In the rows, zero is written as 128.
Where one turn sends some rows of the set: a few examples, then the rows asked
natos: [158  98 145 131 116 149  92 120 131 117 119 166 123 102 131 116 112 139
 116 135 131 147 134 125 153 144 103 148 131 107 119 143 138 139 120 129
  99 137 137 141 140]
Geb: [147 119 142 134 139 145  84 134 128 127 113 150 123 100 133 128 119 144
 102 143 119 147 131 137 149 137 121 152 141  93 133 129 132 128 112 126
  90 140 138 138 133]
pefo: [114 139 152 113 115 146 129 112 135 142 154 117 112 113 141 130 128 154
 118 133 138 136  98 115 161 120 134  98 115 118 152 169 121 125 115 123
 105 141 155 149 146]
netum: [144 122 151 146 126 122 115 132 115  90 124 117 118 134 122 107 100 129
 107 105 123 141  97 123 118 108 137 134 113 130 153 132 148 116 120 120
 144 142 129 118 146]
lafuf: [128 102 147 113 146 178 109 132 165 132 117 121 111 128 121 129  91 150
 110 130 126 142  94 133 147 128 120 127 137 146 143 160  94 140 107 116
 112 127 147 131 138]
Gida: [119 104 141 121 141 166 156 131 115 143 151 116 125 140 130 113 143 133
 139 125 166 152 126  95 155 144 100 110 130 130 142 164 122 166 127 114
 101 141 138 125 135]
Bunuk: [138 129 148 141 123 131 115 130 108  99 120 121 121 142 117 110 109 124
 113 102 121 143 100 119 113 102 138 144 117 133 152 123 143 120 119 108
 126 139 138 122 153]
peb: [148 129 123 104 131 128 140 132 111 127 162 118 131 147 112 134  94  98
 102 113 171 163 117 114 149 138 148 161 114 113 132 159 115 137 121 127
 119 136 144 111 127]
Barin: [114 131 142 117 144 134 131 150 108 151 133 110 104 134 114 126 136 137
 128 153 152 134 110 114 123 134 109 118 138 146 154 151 102 161 134 133
 115 157 150 143 101]
Litom: [146 117 127 147 135 149 124 141  94  89 130 122 120 159 115  96 118 122
 113 101 119 138  97 127 118 107 128 144 118 129 130 136 136 110 121 115
 126 141 138 141 124]
Nikal: [166 102 130 134 131 159  91 133 115 118 119 149 117 114 107 119 116 148
 103 148 131 152 127 127 153 150 103 145 143 106 129 122 125 131 119 142
 104 146 141 134 127]
gulas: [118 105 140 119 128 171 153 122 108 139 145 133 123 138 124 105 144 146
 149 141 150 155 117  94 170 133 103 117 118 132 133 156 126 153 125 116
 120 136 130 125 136]
danim: [129  98 122 140 118 149 110 126 101 134 142 129 108 117 116 134 112 142
  97  85 159 125 146 113 164 161 140 156 118 158 144 132 119 150 122 127
 101 156 136 149 147]
ket: [136 109 127 105 142 116 107 114 124 135 154 122 135 131 119 137 115 138
 102 111 133 136 138 146 125 124 109 175 123 144 104 177 120 113 136 116
  92 149 130 125 119]
totib: [153  91 141 103 156 104 128 128 123 147 144 127 147 140 128 148 115 157
 117 103 141 148 140 135 168 128 126 147 111 144 110 150 115 134 131 140
 104 127 124 130 128]
rosak: [122 105 112 137 136 153 110 141  88 135 134 126 115 127 121 137 116 142
  92  89 147 117 146 122 158 158 142 159 130 155 140 130 115 149 124 126
  94 151 135 151 129]
zag: [139 132 130 113 142 118 141 143 110 137 155 124 123 136 108 123 102  96
 108 126 160 157 121 112 140 138 153 180 108 117 128 155 108 146 111 116
 131 158 135 127 112]
neb: [152 104 118 147 118 137 137 123 112  89 137 115 128 122 120 111 103 126
 120 114 128 129  97 117 127 105 124 143 104 129 131 120 155 120 132 101
 127 141 122 117 141]
lev: [119 112 131 141 129 137 102 135 100 135 133 135 111 122 131 135 113 143
  93  82 150 122 146 124 156 159 147 158 124 158 144 149 123 151 123 127
 103 156 137 157 140]
zuzo: [162  90 147 119 151 100 135 126 132 149 156 114 133 119 108 142 123 159
 102 118 136 148 137 121 168 120 134 147  96 142 129 123 101 131 106 143
 107 154 132 136 133]
suna: [110 134 144 112 138 134 124 148 103 146 127 124 104 135 107 126 140 152
 129 161 130 139 105 116 137 120 110 119 130 148 147 139 101 148 127 138
 122 148 156 145  98]
benov: [130  91 143 119 146 186 121 122 162 134 113 122 114 119 117 121  94 143
 125 138 135 144  98 129 153 133 116 138 130 143 137 157  99 147 106 100
 119 142 132 128 147]
Kud: [145 102 140 117 142 125 118 117 124 142 156 106 134 120  86 130 124 140
  93 121 131 156 143 120 128 124 108 179 117 146 136 134 116 119 116 121
  89 157 129  98 138]
tel: [124 139 142 126 149 133 144 157 107 149 121 119 118 148 107 133 147 147
 134 142 137 125 116 125 132 122 108 119 130 146 148 142 114 159 130 146
 121 149 158 125 106]
zabo: [118 136 146 120 127 142 139 123 138 147 161 101 111 115 140 130 135 142
 115 129 153 134 107 116 144 131 129  99 125 121 153 170 111 140 119 125
  92 156 159 152 143]
vefep: [147 131 135 108 123 113 139 137 125 127 168 123 122 132 113 124  99  95
  92 116 154 149 122 109 135 130 149 163  99 126 129 159 108 141 103 136
 111 141 160 129 109]
tovab: [129 153 150 131 127 132 142 121 140 150 140 116 121 120 130 141 138 147
 123 125 146 118 102 133 144 123 132 102 114 124 146 168 128 137 121 133
 112 159 161 145 149]
Rumo: [158  92 150 119 155  98 118 125 126 148 136 128 127 138 111 137 114 155
 119 111 156 157 135 133 165 138 132 148 106 147 120 150 106 129 125 147
 138 167 115 147 133]
Zitu: [149 102 153 126 141 129 102 113 130 131 152 121 123 136  95 105 125 141
  93 107 147 169 137 128 134 143 110 163 116 144 122 181 118 106 113 134
 117 174 130 128 143]
Torez: [149 113 121 138 112 141 129 116 105  95 136 122 123 133 117 115 106 117
 128 104 131 129  93 119 121 102 124 144 109 130 123 124 149 116 133  96
 123 144 130 132 140]
laka: [145 107 125 145 141 137 125 146  99  82 130 121 125 147 128  96 108 133
 111 111 117 131 101 127 117 104 126 140 116 133 128 135 143 115 127 118
 134 134 131 125 115]
nule: [138 115 137 134 136 166 171 126 120 143 145 126 134 140 117 110 148 142
 148 126 151 136 120 106 162 137 104 113 113 126 133 157 129 156 122 126
 113 151 142 119 146]
fazun: [133  92 141 120 151 183 119 136 154 131 114 124 110 122 113 114  99 146
 116 141 122 132  97 129 144 125 109 139 131 149 135 148  89 150 100 112
 105 136 142 138 120]

laka goes to netum
Torez goes to Litom
Now find these:
lafuf goes to benov
natos goes to Nikal
Barin goes to zabo
gulas goes to suna
ket goes to Zitu
zag goes to vefep
Rumo goes to zuzo
rosak goes to lev
tovab goes to nule

Where one turn sends some rows of the set: a few examples, then the rows asked
viru: [127  98 133 105  97 112 139 140 123 131 115 143 123 128 140 136 113 112
 120 145 135 110 118 163  89 108 113 140 124 138 146 121 120 132 166 125
 116 119 145 103 102  97 126 114 157 138 132 149 132 144 125 130 135 118
 130 100 115 122 115 124 147]
Sunuf: [121 100 125 130 139 118 145 155 104  80 141 128 142 113 127 131 129 121
 140 122 113 137 144 131 117 149 106 123 163 135 148 128 108  91 140 127
 108 122 133 136 124  78 116 113 144 129 101 131 132 143 109 131 125 114
 109 132 116 118 104 109 149]
Mifof: [114 108 124 138 112 111 149 130  96 123 138 130 133 121 117 125  96 101
 116 120 135 117 118 145  98 123 128 129 117 130 149 130  93 150 151 127
 123 117 134 103 107  87 115  96 145 117 125 133 130 139 111 131 124 103
 102 137 142 118 108 107 159]
lasuv: [151 111 114 125 125 142 143 157  98 132 132 145 142 132 122 147 145 117
 120 152 154 125 123 112 103 144 141 127 148 121 105  97 131 129 134 152
  99 131 133 116 128 133 107 106 114 135 138 137 158 130 118 113 123 123
 127 177 128 118 131 133 127]
fos: [109 164 132 130 119 131 130 128 120 125 135 134 131 132 188 138 135 138
 134 136 146 132  96 129 144 128 100 122 126 141 118  97 121 116 122 134
 110 143 124 156 146 141 131 156 146 134 131 133 124 120 148 117 149 118
 124 104 125 105 133 109 139]
Rir: [116  95 131 128 127 110 121 132 101  89 145 128 136 130 136 130 123 129
 138 128 119 131 151 146 112 144 115 126 155 132 158 134 145 101 152 122
 112 121 133 156 130  95 124 122 118 111 101 124 125 152 126 140 113 102
 120 130 123 156 111 127 141]
Supi: [136 107 127 114 126 123 136 125 111  70 129 134 121 132 153 166 139 120
 133 138 123 126 131 119 122 124 109 128 135 134 172 130 138 105 144 132
  98 100 126 133 130  99 129 134 149 127 133 129 125 149 134 121 134 115
 106 128 103 133 117 116 145]
sutuf: [139 109 134 110 132 108 136 133 122 127 115 142 140 151 107 132 112  81
 132 133 159 107 126 146 100 133 115 124 118 128 158 133 130 126 140 127
 115 141 111 105 117 118  97  97 153 127 133 151 110 155 103 110 131 109
 105 118 128 121 115 111 150]
fedo: [117 136 121 106 116 119 141 132 109 136  97 137 133 114 131  97 135 121
 106 135 105 113 141 145 118 119 107 153 138 117 148  90 126 123  74 134
 118 141 143 141 111 121 132 106 109 143 135 137 116 143 120 117 147 114
 140 134 149 101 120 107 144]
kova: [126 105 129 132 119 128 135 158 127 136 143 127 150 129 118 148 128  98
 141 141 146 123 127 116 100 146 147 143 125 135 107 124 123 121 169 115
 125 112 126 123 160 124 101 135 138 132 133 131 152 102 124 109 142 121
 118 156 136 110 136 125 126]
Taret: [122 117 108 119 103 140 140 133 131 143 144 123 128 135 149 158 113 113
 137 140 138 138 140 143 108 117 156 128 141 139  97 104 145 115 160 141
 125 120 143 129 148 121 124 105 117 125 147 131 138 135 115 126 126 127
 124 166 123 110 148 133 146]
Nolur: [105 130 123 121 129  98 127 147 116 113 136 135 153 151 128 138 121 130
 118 162 150 105 119 118 146 129 122 134 135 133 105  88 130 119 138 108
 114 118 158  94 155  99 124 109  98 116 147 147 141 124 110 144 137 125
 134 121 131 140  97 113 136]
par: [126 136 120 123 101 147 130 145 134 151 139 149 147 129 160 116 128 125
 128 117 108 158 108 124 135 163 104 102 121  99 156 112 136 118 124 109
 137 115 116 125 166 112 111 138 137 111 116 128 132 127 125 124 127 124
 140 124 139 113 117 147 158]
numiv: [145 108 123 119 105 118 140 124  79 103 123 125 115 141 118 125 111 104
 101 139 152 119 104 152 121  99 130 129 134 137 142 118 121 135 149 129
 127 125 124 104  98 110 116  97 137 122 135 153 124 143 123 115 126 112
 107 130 151 137 108 132 165]
goti: [140 144 133 127 116 113 158 145 115 151 147 144 131 130 167 128 131 141
 125 113 110 144 129 117 146 148 102 126 134 130 122  85 145 110 135 136
 149 155 151 135 124 125 105 116 126 144 116 113 106 131 136 124 132 111
 133 137 142 112  95 155 151]
munav: [129  95 113 138 125 116 136 137 107  82 150 126 133 117 137 144 142 141
 127 121 127 120 158 118 109 149 114 102 148 116 164 129 124 109 148 139
 115 140 129 138 116 102 129 112 140 115 123 128 113 158 125 142 127 129
  99 134 120 136 112 125 145]
vesog: [128 172 122 123 113 138 118 129 103 118 127 138 127 132 177 115 127 128
 130 129 165 142 105 133 160 134 106 116 141 128 111  92 120 102 101 134
 128 139 110 154 137 136 132 150 130 141 134 145 138 123 116 117 136 118
 124 123 138 121 123 122 139]
poz: [112 126 139 122 111 141 137 118 116 113 135 123 141 132 110 108 134 115
  96 129  96 132 134 132 117 119 104 144 117 132 152  97 125 106 102 124
 129 142 138 141 118 138 140 108 121 155 140 120 110 127 123 107 164 115
 119 109 167  96 129 107 162]
sav: [125 151 133 124 112 118 150 148 123 155 141 139 121 156 147 136 128 120
 126 121 112 146 109 139 151 161  95  99 125 117 138 119 143 105 127 114
 132 112 152 130 127 131 121 153 139 135 120 109 150 109 110 105 140 104
 131 131 125 124 118 125 156]
gar: [129 111 123 122 104 151 138 156 107 127 138 133 158 131 121 155 135 125
 127 152 135 129 128 133 116 137 142 132 134 126  72 115 132 107 174 138
 107 143 131 125 156 125 106 111 122 123 136 148 130 136 117 122 138 128
 136 127 151 133 118 149 144]
kanun: [110 149 113 133 129 138 124 132 109 126 150 136 143 114 147  97 140 152
 131 118 142 160 132 111 124 155  91 105 132 115 117 108 102 114 132 140
 143 159 130 146 137 147 143 146 123 140 120 131 134 114 128 134 142 123
 105 119 128 106 125 131 139]
zite: [134 116 146 116 127 105 124 128 105  78 123 138 126 126 147 159 132 103
 144 122 149 111 151 133 119 146 114 130 144 137 156 128 131  93 135 137
 121 115 126 141 120  91 107 126 131 138 130 127 122 156 117 120 142 103
 124 139 118 148 103 125 135]
depit: [137 161 127 101 109 119 137 110 111 129 131 146 119 127 122 138 135 114
 127 135 178 129 119 123  70 136 105 141 139 123 119 119 122 112 115 133
 148 124 123 148 108 133 120 108 124 132 126 126 130 121 136 126 138 119
 127 113 164 126 131  75 141]
Liteg: [117 144 114 113 113 116 138 114 107 119 138 127 121 142 109 118 126 147
 114 150 137 125 127 104  96 118 106 131 136 119 110 123 115 120 117 127
 137 149 125 144 116 143 120  94 118 109 120 151 120 130 142 151 120 138
 108 106 173 139 117  86 147]
mabo: [137  91 129 113 116 115 139 138 113 121 134 132 123 125 109 114 126 123
 110 127 147 120 122 156  59 138  99 123 137 125 154 118 125 129 168 129
 135 146 141 102  90 116 118 102 136 126 128 146 125 132 124 122 131 123
 114 121 130 129 120 127 148]
Ras: [126 122 109 105 111 117 124 139 138 112 151 130 160 151 114 130 133 139
 116 156 155 132 112 111 121 128 129 124 128 118 121  87 151 103 138  88
 132 127 101  94 165 120 112 100 131 104 131 123 133 147 137 132 122 142
 127 120 124 127 115 114 145]
bonu: [113 140  99 118 128 114 138 129 116 139 124 141 153 122 114 121 147 118
 133 147 153 124 133 123  89 138 102 119 132 109 110 126 101 120 117 109
 138 128 130 152 121 124 121 100 146 117 117 140 121 133 111 143 135 120
 119  87 166 106 122  65 149]
lotiv: [100 140 113 124  97 125 146 128 116 140 123 124 132 119 128 112 119 113
 114 113 112 118 137 146 116 128 120 143 120 107 156 117 137 105 103 114
 142 143 128 146 133 125 148 112 151 133 153 127 102 136 117 116 163 132
 128 116 165 102 140  99 161]
suk: [111 146 135 121  95 132 135 131 101 145 106 140 150  91 122 119 144 118
 114 120 109 109 137 135 117 130 116 152 108 112 150 129 117 127 103 137
 123 139 135 128 126 126 145 121 111 134 128 124 104 145 131 125 171 128
 135 108 164 121 117 122 152]
Fezi: [140 135 134 114 112 129 131 148 136 123 159 154 139 151 104 128 117 126
 120 139 145 147 124 116 120 133 126 138 150 139 118  94 149 102 150 135
 127 115 151  90 123 118 140 118 116 143 115 109 153 110 135 135 128 136
 139 142 112 113 104 100 147]
toguf: [109 115 111 133 105 124 141 154 128 153 127 133 144 130 135 156 131 131
 133 174 130 122 132 126 120 139 151 132 136 124  98 122 131 133 145 136
 101 112 116 108 143 112 107 124 126 123 115 130 139 133 107 108 102 145
 106 143 125 115 122 129 126]
nota: [149 142 142 107 113 127 154 147 132 122 138 125 156 134 156 143 152 125
 116 118 119 129 105 112 125 152 111  90 129 127 135  85 122 111 104 120
 138 143 122 129 145 130  89 121 126 146 110 125 129 140 144 111 150  99
 126 123 136 107 120 151 161]
tamal: [154 113 130 125 117 125 135 150  99  81 134 134 119 126 148 149 133 105
 139 125 152 133 127 140 129 135 119 135 169 134 165 121 144  88 143 137
 107 116 115 143 122  92 120 123 146 123 121 138 113 146 125 108 129 130
 120 125 131 127 110 118 152]
Nutop: [137 131 124 119 115 137 120 137 148 118 150 139 183 127 123 147 138 105
 129 130 162 127 128 112 107 137 144 101 125 135 129  95 130 123 132 125
 126 111 139  85 153 109 131 102 110 122 127 119 136 144 130 148 150 131
 137 133 121 101 122 102 160]
Voni: [ 87 157 124 142 140 130 129 126 115 133 154 132 146 116 153 103 122 135
 142 125 133 160 118 129 129 152 100 115 140 138 118  99  95 124 115 138
 129 143 125 152 146 126 123 135 111 126 102 119 131 119 133 125 127 105
 104 125 135  93 126 113 140]
Fitu: [102 131 117 114 110 127 110 121 125 137 116 135 138 133 132 108 123 126
 126 164 119 123 142 129 106 115 100 130 143 146 108 122 111 122 118 114
 136 115 152 144 105 120 128 113 122 118 111 154 128 125 130 164 124 138
 137 101 165 111 109  87 142]
roku: [113 171 129 111 137 123 114 114 112 129 114 143 140 131 159 127 137 126
 145 138 159 138 113 115 142 147  95 121 121 129 126 106 120 115 104 135
 131 142 105 144 147 147 113 158 136 137 129 134 125 132 144 111 146 110
 123 126 122 113 115 123 123]
nasez: [119 141 131 129 135 108 155 137 111 132 142 125 149 137 162 142 137 133
 114 124 118 127  97 112 127 167  94  99 119 116 143  98 130 121 105 116
 126 128 153 122 150 123 111 122 100 141 120 135 135 111  98 107 132  94
  98 124 142 133 128 137 153]
nek: [126 153 111 122 120 124 119 107 111 131 109 146 140 123 138 140 133  99
 135 148 154 118 133 109 104 115 114 131 120 132 126 130 109 146 115 130
 133  88 150 140 117 123 140 125 135 127 130 142 126 118 131 148 143 121
 126 111 159 104 118  67 148]
Kupa: [110 145 131 125  98 118 138 131 127 147 117 136 124 122 118 102 131 122
 110 129 120 124 136 156 111 134 110 147 133 104 164 114 140 125  83 133
 125 128 119 137 114 126 138 123 103 134 121 115 116 129 105  95 134 129
 111 116 154 117 133  96 148]
Tubun: [124 145 123 122 116 111 143 147 105 160 142 151 123 133 177 135 131 120
 132 136 121 138 115 113 159 140 120 122 141 118 161 102 127 129 117 136
 142 124 139 126 163 123 124 116 108 123 129 138 115 137 126 125 133 123
 126 119 143 123 117 171 147]
kalod: [145 150 134  98 108 147 122 118 129 120 122 138 120 134 130 122 119 109
 131 146 142 134 125 103 105 101 108 148 145 151 130 119 126 114 117 133
 128 123 133 139 121 141 127 108 115 125 120 167 123 118 146 145 134 148
 121 110 164 109 127  81 155]
dok: [118  95 115 129 121 130 131 132 130 126 157 134 139 152 123 144 146 117
 118 167 145 136 144 132 111 141 122 122 125 126  90  95 122 115 152 122
 124 128 127 125 133 129  95 104 128 134 159 117 147 130  91 104 123 113
 116 149 140 112 125 130 124]
bod: [117 136 105 127 121  97 142 154 129 137 141 142 157 145 119 147 133 137
 125 148 162 117 126 140 127 144 127 122 148 121  95  87 156 105 147 115
 132 135 145 100 120 101 121 114 146 126 128 112 120 135 127 125 133 139
 150 125 123 111  89  93 140]
pir: [114 132 140 119 108 118 136 139 104 131 116 118 139 118 109 106 139 126
 101 129 109 101 115 129 109 128 105 154 111 114 162 121 135 122  94 100
 115 137 124 136 123 144 129 134 118 126 128 131 125 121 141 111 162 122
 120 122 164 133 135 104 140]
gir: [129 143 124 128 122  97 137 137 112 127 158 142 145 133 113 146 129 121
 131 137 181 128 120 113 109 141 146 139 145 125 132  99 141 132 152 135
 140 112 143  95 164 110 140 107  81 116 124 113 127 113 126 125 133 123
 111 131 137 135 118 111 146]
Muzon: [112 156 131 139 118 138 114 132 119 140 147 138 159 122 163  99 122 147
 133 120 136 140 122 123 128 150 112 104 127 124 117 110 119 121 116 138
 115 155 126 161 139 147 142 142 110 126  95 131 137 126 130 149 123 108
 116 116 128 127 132 120 140]
rizuv: [150  96 127 108 121 127 132 136 113 127 117 139 158 137 120 104  96  98
 126 126 129 123 131 142  97 110 130 133 127 137 150 129 141 132 153 128
 110 137 131 116 120 121 128  84 136 126 108 163 120 154 112 144 114 104
 110 119 126 124 119 126 163]

rizuv goes to viru
Taret goes to toguf
Now find these:
Voni goes to roku
gir goes to Ras
pir goes to poz
Supi goes to Sunuf
goti goes to Tubun
Liteg goes to kalod

